In the rows, zero is written as 128.
Each named turn below is shown by a few rows before and after it. Which turns, in which order, take the first row of each later pair to the second? The first pair is answered.
U (before -> after):
[120 100 165 108 104 128  77 181  67 157 133 117 120 136  70 155 182 125
 157  90 137 130 115]  ->  [ 91  80 196  74 137 153 110 169 112 149 140 136 130 175  83 146 156 154
 147 117 130 152 100]
[145 124 109 167 126  98 118 135 120 128 158 121 159  80 113 132 121  86
 107  95 126 104 126]  ->  [139 116 134 152 122 100 107 151  90 143 138 125 143 102  95 137 149  89
 111  92 129 103 111]
[166 147  95 138 158 140 146 112 134 116 126 116 148 135 154 179 108 126
 154 107 139 117 116]  ->  [166 155  90 142 148 128 131 119 109 123 115 115 141 131 147 176 123 117
 151  95 143 109 116]
H (before -> after):
[158 133  89 130 112 134 131  84 133 163 139  87 112 143 129 153  98 107
 130  84 148  98 164]  ->  [140 154  90 130 109 113 171  69 125 145 136  92 105 158 159 152 114 114
 133 108 152 129 155]
[168 128  89 165 134 113  77 144 113 105 165 127 174  47 124  88 115  70
 148 106  99 116 120]  ->  [142 159 106 164 142  88 157 113 124  57 164 147 163  88 191  88 128  88
 144 152 111 173 104]
[143 150 106 152 136 117 155  99 143 102 130 120 121 105 145 148 122 135
 139 127 126 117 170]  ->  [142 141 103 140 143 133 148 106 156 106 138 118 120 109 131 143 108 141
 137 124 114 108 179]
T (before -> after):
[ 93 140 167 118 133 117 194 101 156  84 126 174 142 184 170 111 130 130
 110 195 136 192  87]  ->  [ 89 108 186 108 142 134 167 136 150  91 117 189 153 178 135  94 126 125
 103 195 128 179  63]
[136 142 103 125 126 117 136 117 146 122 136 111 125 103 139 126 109 122
 131 123 125 107 157]  ->  [124 153 126 123 111 115 126 142 125 105 126 130 112  98 137 119 143 140
 133 116 121 112 155]
[141 111 114 127 134 154 105 133 148 136 138 123 146 107 108 125 114 123
 124 120 115 105 134]  ->  [142 144 103 137 121 134 134 103 151 125 143 111 123 118 149 138 117 134
 132 122 123 129 155]
Now pairs of rows:
Between the rows of a pair lie 2 to 3 turns.
[114 101 108 124 180 139 151 120 206 102 175 105 175 111 150 115  78 131
 102 163 118 146 105]  ->  [147 101  91 137 124 119  53 167 114 150 133  84 160  78  86 124 126  82
 123 115 137  97  86] -> H then U
[149 123  90 150 129 149 102 109 142 146 151 120 132 110  99 125 133 119
 149 118 129 116 133]  ->  [123 142 118 127 129 144 142 101 137 121 140 145 103 157 136 122 163 159
 139 141 129 151 140] -> T then U then H
[118 138 113 149 114 135 111 130 144 149 129 145 110  93 105 153 125  72
 129 105 162  98 159]  ->  [112 147 125 154 103 130 113 143 123 139 126 162  99  93 101 147 151  86
 125 100 166 100 160] -> T then T
[138 146  94 188 117  77 157  99 129  89 186 114 131  63 191 148  86 109
 136 105  68 124 185]  ->  [111  96 150 146 113 124  98 178 105  77 155 157 117  52 132 121 124 167
 120  85  39 111 176] -> T then H then H
[145 164 143  84 114 116 164 119 133 145 125 121 128 172 146  96 121 178
 140 143 136 145 134]  ->  [167 184 111 112 108 113 157  99 138 140 137 109 140 133 156 101 112 157
 148 136 135 136 148] -> U then U
[ 93 161 148 133 118 105 152 135 135 111 135 139 173 143 187 138  91 122
 123 177 163 191  39]  ->  [124 190 120 164 101  93 134 125 121 113 143 119 182 101 180 143  92  95
 136 155 165 163  57] -> U then U
[126 142 109 145 101 121 129 123 108  98 136 110 119 110 117 113 134  80
 128  88 130 148 125]  ->  [ 96 112 154 109 117 143 128 145 111 106 123 134 118 146 106 105 138 100
 123 104 123 159  96] -> T then U then U
[162 154  81 152 139 111 114 123 131 112 131 117 129  77 126 119 120 107
 144 134 129 112 147]  ->  [134 158 126 143 146 110 146 131 127  75 119 156 118  96 150 100 149 134
 131 169 134 152 118] -> T then T then H
[ 82 155 155 102 138 109 150 167 112  97 147 145 131 155 125  97 159 125
 110 149 152 158  74]  ->  [ 92 135 153 112 158 125 151 164 145 100 158 147 151 138 118  93 124 119
 108 159 134 157  73] -> U then T
[122 159 128 138 114 107 148 149 145  67 128 158 118 112 143 108 158 155
 164 110 120 113 133]  ->  [112 132 147 134 127 117 151 155 154  73 122 167 139 121 132  90 142 148
 155 132 111 130  98] -> T then H then H
[127 168 118 133 105 112  86 134 100 152 126 115  85 131 127 170 175 146
 170  99 140 101 154]  ->  [ 93 170 144 127 128 104 148 109 125 126 123 140 101 186 173 152 176 148
 154 155 147 159 110] -> T then H then U
[119 127 136 102 130 142 146 127 124 116 124 144 122 162 136 125 122 134
 121 131 130 143 133]  ->  [127 115 139 111 143 150 130 134 131 116 129 149 134 139 117 116 104 126
 123 134 121 137 129] -> U then T then T
[109 169 147 122 141 140 149 115 130 126  92 139 108 156 134 165 145 129
 110 146 111 140 136]  ->  [134 141 133 141 143 158  94 143 125 148  90 133 135 118  86 161 131  98
 113 125 104 113 131] -> T then U then H
[107 136 142 108 143 141 136 122 143 126 128 140  95 162 155 147 132 167
 121 125 138 118 140]  ->  [128 142 116 123 126 136 104 130 129 145 123 118  96 139 137 153 130 152
 136  99 138  99 163] -> H then T then T
[158 117 104 171 116 139  89 117 140 135 147 114 133  60 113 121  93 144
 116 101 111 104 165]  ->  [129  98 150 129 100 143  68 154  93 156 105 129 102 110  74 130 136 153
 112 101 114 108 134] -> U then U
[131 155 118 147 132 123  90 151  94 111 113 156 146  98 124 119 139 106
 141 103 105 157  89]  ->  [121 145 118 140 162 139 143 111 151 107 135 147 160 123 156 120  89 118
 141 130  96 176  91] -> H then T then T
[128 122 109 132 140 151 122 129 144 118 150 122 154 101 136 129 111 125
 129 122 110 115 143]  ->  [110 143 126 131 140 142 145 126 138  93 142 145 139 109 154 125 137 145
 128 134 113 139 135] -> H then T then H
[111 122 151 109 112  87 147 116 117 135 113 140 135 170 134 132 125 142
 122 166 153 168  91]  ->  [116 106 142 117 134 106 149 107 151 131 128 142 158 157 132 123  94 135
 120 175 140 164  94] -> T then U
[153 143 103 119 116 127 117 114 119 151 123 101 101 127 119 145 126 133
 143  82 134  90 164]  ->  [135 140 140 102 107 123 130 125  96 154  99 110  87 161 122 149 154 138
 146  96 150 112 142] -> U then U then H
[121 130 119 120 131 122 153  97 138 119 125 126 135 167 151 147 122 117
 129 144 155 148 112]  ->  [132 149  99 138 121 113 145  98 130 121 131 117 136 143 148 147 129 105
 139 128 153 131 122] -> U then U
[146 142  97 140 119 123  81 156 108 155 112 113 166  68  91 123 149  86
 124 119 121  87 109]  ->  [143 190  90 153 101  90 117 132  91 124 108 115 136  79 134 143 182 104
 129 118 134 107 139] -> T then T
